In the data rows, 128 means zero.
Each row below has a hidden score, from 0 to 40, with 20 about the middle. What is it? The score is a weighted sum of the row's numbers plus the product of two more (or one squared), each taken from its middle value.
[175 167 164 158 157 155 144 132 101 108 112 108 119 113 129 133 138 135 132 135 123 121  90  76]: 17
[167 163 161 169 159 161 148 134 126 102 100 113 114 116 127 129 140 122 125 133 114  99  79  81]: 16
[170 165 163 154 155 149 123 126 112 112 109 119 121 132 125 147 140 134 133 139 121 123 124  91]: 20
[167 166 167 161 159 166 139 133 122 106  92  98 102 107 113 119 115 130 124 124 111 136 129 131]: 15
[ 83  78  87  95  97 114 116 124 135 135 155 164 161 179 171 162 168 185 158 138 137 120 109  91]: 30
[103 106 104  93  88  74  78  77  98 105 115 129 154 140 151 140 111 113  98 109  93 128 129 152]: 17
[163 167 161 167 167 170 183 157 169 163 135 136 112 105  90  92  99  96  89 104 114 114 142 150]: 24
[126 116 106 101  99  95  79 112 121 125 134 147 137 157 142 162 157 152 153 146 125 138  69  76]: 36
[ 81  81  73  82  92  97 141 128 149 124 135 143 134 147 133 131 139 138 131 136 146 145 122 118]: 26
[126 128 126 126 135 126 138 126 128 118  99  86 104 105 104 108 104 103 121 119 112 132 138 160]: 17
[153 153 157 165 165 165 174 162 175 155 135 116 123 130 135 121 135 137 147 120 126 126 118  97]: 31
[ 96 112 117 118 139 154 160 165 157 167 169 180 162 152 137 120 117 114 103 118 120 128 134 142]: 24
[166 159 167 156 162 176 165 163 151 152 121 126 125 113 121 129 129 115 134 122 124 122 113 104]: 25
[114 111 107  94  79  64  88  82  86 103 114 120 145 146 147 138 123 114 110 110 103 125 143 146]: 19
[164 164 161 154 137 138 130 114  96  99 101  65  74  72  66  63  38  63  53  73  85  99 119 139]: 17
[141 147 147 146 152 155 148 159 159 152 159 152 130 139 123 128 125 133 138 135 133 130 140 119]: 20
[144 148 140 149 148 150 155 151 153 151 141 144 138 133 126 129 117 124 122 125 134 127 131 124]: 18
[ 81  76  83  86  97  99 115 129 134 164 161 166 172 166 156 167 163 154 161 169 156 158 172 151]: 24
[150 145 140 132 122 134 126 146 139 151 163 145 125 129 131 130 137 128 126 138 140 136 135 127]: 31
[111 120 116 127 135 130 146 146 164 174 174 174 175 177 175 172 171 161 176 143 131 113 104  97]: 26
[159 161 159 165 154 134 140 112 107  96 101  93  86  80  78  85  89  92  93 108 116 119 130 149]: 18
[156 162 163 168 175 158 161 168 160 147 136 129 119 118 129 131 128 138 137 134 128 114 115  93]: 18
[105 111 112 117 128 145 137 158 159 181 172 187 195 174 184 170 177 164 160 137 127 104  83  79]: 15
[111 112 128 110 129 140 131 158 148 170 179 182 178 166 170 172 169 160 165 135 136 128 100  90]: 23
[115 108 101  89  85  77  61  76  91 101  92 102 119 127 123 117 120 127 130 125 128 150 170 182]: 12
[165 168 158 162 163 152 143 120 115  85 101 103 109 112 111 129 118 123 134 117 116 107  88  74]: 15
[ 79  80  86  86  90  97 104 135 136 137 130 132 137 143 137 134 142 142 143 149 148 143 138 123]: 21
[168 161 157 159 154 137 128 109 111  91  91  84  97  94  90  98  94  80  88 105 104 121 128 150]: 15
[145 138 135 133 131 126 129  97  89  87  98 102 106 116 123 118 107 108 113 125 123 138 146 166]: 18
[143 135 136 122 126  95  73  73  64  77  84  88 109 108 114 130 125 123 121 115 133 135 174 169]: 9
[171 156 167 165 159 147 139 125 104  97  95  93  89  95  84 106  91 111 105 101 114 115 131 143]: 11
[ 94 101 102 114 137 150 169 158 158 139 146 142 140 124 138 133 134 123 128 138 131 125 107  96]: 23
[113 110  98  93  86  87  83  82  96  97 111 114 129 129 135 142 132 145 144 163 147 167 177 155]: 18
[173 165 169 169 159 147 135 132 115  95 100  86  80  84  66  56  51  65  54  71  86 102 119 146]: 14
[120 117 106  98 100  72  68  80  81  72  97  98  92 121 123 121 124 118 125 137 138 155 170 174]: 15
[142 149 159 165 170 165 170 169 155 155 143 142 131 124 118 128 131 126 125 135 132 130 105 100]: 23
[117 105  97 108  95  82  83  87  89  80  97 126 129 127 133 123 135 148 143 142 148 149 159 174]: 27
[116 110 102  90  90  88  96 109 116 119 132 132 145 137 158 170 148 155 158 160 142 134 117  95]: 22
[142 145 134 138 132 113 119 102  91 101 121 122 136 131 126 131 127 133 124 138 134 143 166 155]: 19
[172 169 165 169 165 166 148 152 136 115 101 101  79  80  73  68  65  52  76  92  96 125 131 142]: 26
[148 152 154 146 154 155 161 151 160 158 155 147 146 129 125 124 130 118 132 130 126 138 126 132]: 24
[157 148 160 172 167 169 167 177 153 152 145 142 131 133 128 139 138 137 120 133 123 109 108  79]: 18
[141 142 139 136 137 122 113 115  97  93  85 105 119 108 114 122 104 115 103 110 128 133 135 148]: 12
[148 147 137 124 117 121 113 116 132 130 135 118 127 132 125 132 139 125 142 152 134 141 131 112]: 35
[ 94  99 109 106 109 122 128 140 155 155 171 175 181 183 183 182 173 152 150 137 114  92  64  59]: 19
[165 163 151 154 142 126 133 118 134 128 149 153 157 150 135 144 138 122 130 107 111 101  94  84]: 20
[ 75  75  73  84  94 119 121 123 133 155 160 158 158 170 171 175 175 160 152 125 107  98  99 104]: 18
[146 142 143 128 121  98  83  68  59  60  59  71 101  95 117 116 109 107 120 120 123 130 159 171]: 13
[167 169 164 159 160 155 143 125 126 111 105  84  83  86  75  73  81  92  81  90 105 118 137 138]: 17
[116 121 117 123 128 144 144 153 171 165 179 187 191 189 182 171 173 163 143 104 113  87  58  48]: 14
[ 69  70  57  51  62  65  70 100 102 124 146 149 157 160 150 157 167 158 159 160 148 154 159 148]: 26
[145 135 136 123 114  98  83  67  57  45  75  92 104 115 114 126 123 125 121 125 129 133 153 170]: 12
[102 110 130 145 143 166 176 168 166 178 173 168 158 126 129 116 107 106 111 108 130 122 141 138]: 20
[162 169 171 167 162 171 173 148 141 116 106 104 118 117 131 127 119 137 109 122 106 119  87  85]: 26
[144 144 146 140 139 148 149 129 145 134 134 135 139 131 137 147 133 148 134 128 113  89  73  63]: 18
[116 118 126 130 127 140 153 150 167 177 172 191 184 196 189 170 171 168 140 139 109 100  63  51]: 30
[151 158 155 169 179 177 175 178 170 166 137 134 125 120 127 128 122 120 121 130 128 129 111 106]: 17
[147 138 137 124 115 102  86  82 103 113 132 127 130 131 133 126 134 144 138 145 152 156 135 134]: 22
[109 123 123 122 119 131 146 144 166 159 174 182 181 170 185 175 168 153 148 124 115  96  89  62]: 21
[167 166 165 160 151 162 164 126 123 120 114 103 107 103 116 119 115 117 116 112 135 119 123 123]: 14
[144 143 143 141 158 147 152 151 155 149 151 149 130 129 123 120 120 126 124 125 126 129 125 138]: 18
[176 167 162 148 151 164 150 140 123  86  73  71  57  66  67  81  85 109  99 102 128 132 141 145]: 19
[ 80  86  90  98 113 112 126 127 145 145 154 169 165 180 166 182 175 172 172 141 140 128 129 119]: 26
[ 72  76  81  84  94 104 120 147 131 146 143 139 135 133 139 136 135 144 135 133 142 136 128 108]: 20
[166 168 167 159 172 160 153 148 144 104 127 102 117 100 107 103 111 116 113 120 114 123 137 140]: 12
[147 137 140 134 117 112 104  92  82  96 109 112 121 115 121 123 131 123 121 119 136 150 152 175]: 12
[ 73  70  58  59  50  51  74  85 115 106 136 129 132 149 133 159 164 134 156 153 165 168 166 167]: 30
[ 80  82  89  82  88 108 115 124 120 145 156 181 176 168 179 174 173 159 153 145 140 118 115 113]: 19
[162 166 166 169 170 178 162 164 154 153 147 130 112 130 127 123 126 127 118 136 127 120 114  98]: 18
[ 86  90  96 108 108 120 107 111 120 126 146 135 154 144 150 150 164 156 162 174 166 153 162 173]: 22
[167 159 163 171 173 171 177 150 150 148 122 110  83  75  64  73  69  71  80  91  97 122 134 140]: 31
[149 142 121 127 117 104  86  90  85  89 127 121 124 142 131 132 129 124 129 132 141 148 155 159]: 13
[142 134 138 135 130  91  83  72  61  54  52  57  83  95 110 101 105  99 110 100 125 117 154 157]: 22
[ 77  80  88  88  89 117 116 132 131 147 156 168 166 176 174 175 167 157 142 148 135 101  92 112]: 18
[139 156 154 168 164 175 170 160 165 157 151 135 127 129 118 125 131 128 133 122 127 104 111 103]: 19
[115 123 127 132 144 133 151 149 157 181 175 184 186 194 181 174 158 161 139 113  89  77  57  51]: 28
[116 110 103  87  74  64  65  78  71  71  80  87  91 111 124 132 133 136 129 128 141 152 171 169]: 13
[139 151 159 162 167 173 167 175 166 158 150 132 111 129 124 118 118 137 128 114 112 129  99  98]: 24
[ 75  84  89  82 102 105 120 128 142 153 165 164 180 170 168 167 178 160 172 169 156 166 143 158]: 21
[140 137 141 140 132 133 107 108 101  84  82  93 101 107 111 115 120 101 112 104 112 130 151 159]: 13
[149 142 142 132 140 147 146 147 143 152 152 144 140 137 126 130 128 120 129 134 133 142 148 128]: 35
[140 139 131 139 110 121 106 104 104 124 121 126 132 126 133 122 133 133 147 141 133 150 152 152]: 21
[144 150 142 136 136 131 146 158 152 159 150 135 135 123 128 132 128 139 125 129 146 151 135 140]: 18
[116 108 106  94  88  80  88  88  93 112 124 120 129 128 125 146 148 140 149 159 159 136 158 136]: 38
[163 168 163 160 160 153 151 136 120  92  96  95  78  91  99  95  89  91 109  97 111 125 145 135]: 16
[ 76  77  79  81  91  87 108 121 129 142 156 157 164 160 173 166 157 174 157 165 167 164 171 167]: 27
[160 165 163 164 157 180 150 138 118  93  72  51  40  42  34  43  39  63  67  72  85 106 117 151]: 15
[123 111 115  96  88  98  89  99 123 136 134 122 129 130 157 153 146 156 155 161 151 129 106 100]: 22
[161 168 164 169 168 170 176 164 164 131 133  99  75  55  44  41  37  59  69  81  86 107 130 139]: 29
[109 115 115 129 134 128 150 138 171 171 171 186 177 188 181 162 173 173 152 139 139 106  95  80]: 35
[103 107 119 116 129 129 159 159 166 175 167 175 165 154 144 134 119 109 115 107 125 115 136 143]: 21
[170 168 174 170 180 166 169 161 143 136 112  96  99  88 101  84  93  98 100 120 114 127 142 139]: 16
[164 162 162 159 169 155 157 127 119 121  95  89  71  96  84  72  74  74  78  90  89 108 127 156]: 15
[109 112 107  88  94  91  77 101 108 110 130 137 137 144 145 150 144 160 151 158 149 141 123 107]: 27
[ 76  77  72  84  94  87 105 120 136 143 142 163 154 165 159 163 172 175 165 163 165 170 156 168]: 26
[129 137 141 152 164 172 165 158 164 167 146 123 123 137 141 134 128 125 137 129 125 131  99 103]: 19
[161 164 162 173 165 151 147 128 113 105  99 107 119 110 119 126 133 124 122 133 117 101  79  80]: 18
[137 144 144 143 138 144 137 136 131 136 138 152 131 138 134 139 143 148 138 151 120 102  76  60]: 25
[117 117 133 118 135 131 124 132 128 119 105 113  99  92 108 108 100 114 104  98  96 123 138 141]: 12
[113 113 111 107 120 125 138 157 164 183 173 169 167 156 127 122 114 114 110 115 118 121 131 139]: 39
[123 125 121 128 120  95 104  97  99  98  79  95  87 108  94 114 100 100 104 106 106 138 141 160]: 20
[101 101 109 116 114 123 127 139 144 160 166 175 179 178 194 176 167 153 135 133 104  87  61  64]: 24
[115 115 102 107 106 131 131 160 138 144 141 139 132 130 128 121 127 130 127 136 133 127 113  94]: 30
[ 70  61  63  47  50  43  73  78 110 123 132 144 149 144 153 151 159 155 152 167 164 157 175 152]: 29
[160 146 152 146 133 127 123 132 136 150 141 155 157 157 146 138 139 126 128 102 110 110 102  90]: 14
[118 112 106 105  85  94  87 101 116 116 131 124 141 149 138 152 147 136 142 146 146 133 121  86]: 32
[123 112 102  96  90  87  85  91 113 116 120 128 144 137 151 142 142 164 154 155 142 140 111  99]: 17
[118 112 123 133 128 124 122 124 121 126 100 113 104 105 107 117 107 100 110 118 104 128 149 152]: 18
[158 162 162 155 158 151 135 135  99 104 105  95  73  69  73  65  75  67  80  95 104 122 133 151]: 26
[118 122 127 128 128 130 119 123 108 123  92 100  95  97 104 110 111 107 106 107 121 137 156 171]: 13
[ 84  76  80  86  81  90 121 116 138 150 163 150 167 163 168 168 170 150 151 153 123 125 117 114]: 22
[ 76  76  71  79  91 107 106 116 132 140 146 166 170 169 166 172 164 175 165 164 147 161 163 149]: 21
[165 170 169 162 163 167 164 143 112 118 102 101 113 123 121 122 138 131 136 124 106 118  86  82]: 17
[115 108 100 103  87  77 100 111 119 121 139 134 134 149 135 136 155 158 149 154 147 125  93  86]: 25
[119 117 102  96  80  79  76  81  73  94  80  94  99 103 109 121 119 122 114 136 138 158 170 167]: 19
[168 162 167 161 157 166 147 155 116 124 107 115 115 127 123 126 130 130 128 121 103 108  88  62]: 14
[162 172 161 168 164 161 157 138 114 101  58  63  57  36  39  37  51  48  83  89  92 106 121 131]: 27
[164 162 166 173 167 166 149 152 129 134 112 103  89  86  84  81  99  95 103 121 104 123 127 151]: 15
[139 136 130 130 121  98  92  65  62  59  47  76  48  84  98 108 103 116 111 101 124 122 149 162]: 22
[167 164 165 164 164 160 151 138 116  94  64  59  50  54  62  73  83  80  98 101 118 119 129 131]: 18
[166 166 166 162 165 145 143 119 104  87  98  84  77  68  58  56  59  56  84  77  98 115 132 144]: 25
[113 121 128 128 135 136 144 145 150 174 181 187 170 187 187 163 161 168 141 141 118 103  84  58]: 28
[116 120 130 122 133 142 144 164 159 162 182 192 189 183 180 167 178 163 146 147 122  97  78  79]: 19
[ 81  69  68  64  54  69  67  83 120 125 127 123 154 128 148 152 139 151 140 154 154 161 166 172]: 16
[131 144 152 157 170 175 164 176 176 168 150 155 135 116 109 129 114 121 120 123 132 123 121 114]: 29
[148 151 160 163 155 165 167 182 165 150 149 122 134 110 118 120 122 119 128 124 128 116 103 102]: 16
[123 109 105  93  92  86 103 110 117 119 139 150 140 147 156 140 155 155 163 143 121 120 105  89]: 18
[142 143 139 150 145 158 157 161 168 152 149 140 151 129 135 127 128 118 132 132 136 142 122 127]: 17
[116 107  98  93  85  78  81  82  91 109 127 145 144 146 132 125 124 108 112 105 114 114 140 156]: 20
[165 164 165 171 172 181 177 157 158 159 130 119 104 101  85  85  86 101 101 111 128 133 137 151]: 23
[162 159 164 164 155 147 141 111 115  88 105  94 113 106 111 102 120 121 116 117 129 124 130 128]: 18
[117 110 106  93  95  87  91  88 104 103 108 120 142 140 140 139 153 154 148 136 150 138 133 120]: 18
[168 165 167 167 161 156 149 140 115  81  64  54  41  35  51  49  50  58  64  92 104 116 125 140]: 18
[158 163 158 159 177 178 184 179 170 166 160 151 146 126 104 107 100 110 103 120 118 126 141 153]: 27
[145 138 141 130 111  89  75  73  82  93 112 113 118 122 128 122 131 128 136 123 131 137 166 152]: 15
[ 83  84  89 101 106 107 119 144 136 143 164 161 170 189 182 167 175 170 143 139 126 103  88  75]: 32
[144 143 138 134 119 108  85  83  60  68  62  64  77  93 113 110 117 107 104 122 121 137 157 158]: 16
[168 167 166 163 174 157 156 150 118 126 104 105 114 121 111 111 107 106 116 122 112 144 139 133]: 16
[111 126 135 149 146 178 159 159 151 142 131 140 125 133 126 137 134 131 138 132 132 115 101  85]: 20
[147 142 140 139 126 139 126 134 135 144 136 123 137 138 129 123 137 150 143 141 146 136 128 118]: 16
[165 157 171 162 157 149 123 119 109 100  81  87  76  54  66  44  54  68  66  90  86 111 130 139]: 18
[137 139 142 135 130 129 129 141 123 124 130 135 131 134 150 132 142 131 149 132 136 130 110  90]: 17
[ 83  88  90  81 101 104  97 132 130 154 169 160 169 173 170 168 170 165 154 164 170 152 141 128]: 26
[122 120 126 126 119 132 131 132 118 124 121 100  98 110 122 108 112 104 100  90  99 121 129 140]: 17
[151 166 165 164 168 178 162 160 159 160 143 128 120 114 121 126 138 127 131 127 120 139 103 109]: 17
[164 167 165 172 160 157 151 138 113 105 100  90  99  92  91  86  68  67  74  88  82 108 122 145]: 15
[ 89  94  98 105 116 118 122 136 149 141 161 158 177 182 187 177 180 162 136 139 123 102  80  85]: 23
[155 158 166 155 173 180 171 183 179 166 168 139 136 133 120 107 106  98 113 124 113 126 145 160]: 17
[122 112 107  94  91  85 100  94 124 123 124 133 140 144 155 142 162 161 163 145 132 124 102  94]: 17
[118 128 121 108 117  98  84  96  98  92  91 103  99  86 101  93 110 113 110 121 115 134 129 160]: 16
[ 78  79  90  83  94 117 105 129 152 142 151 156 168 183 176 168 175 163 174 150 140 122 101  83]: 18
[160 168 171 162 170 170 161 147 148 119 114 104  98  98  76  73  65  71  86  89 101 112 127 152]: 20
[ 89  93  97  99 103  98 108 120 135 129 127 144 152 153 155 167 146 168 161 150 165 167 178 161]: 28
[163 162 161 165 140 132 128 108 108 109 129 133 144 139 139 146 136 144 143 130 118 119 107  91]: 22
[ 75  73  73  58  66  71  88 100 124 126 135 148 148 161 152 175 167 167 175 151 163 168 162 163]: 19
[139 142 153 156 157 171 155 159 148 136 122 136 119 139 134 131 133 135 146 130 113 112  77  83]: 21
[ 83  82  91  99 102 113 121 123 132 156 151 163 165 162 156 150 165 166 152 153 164 159 156 168]: 23
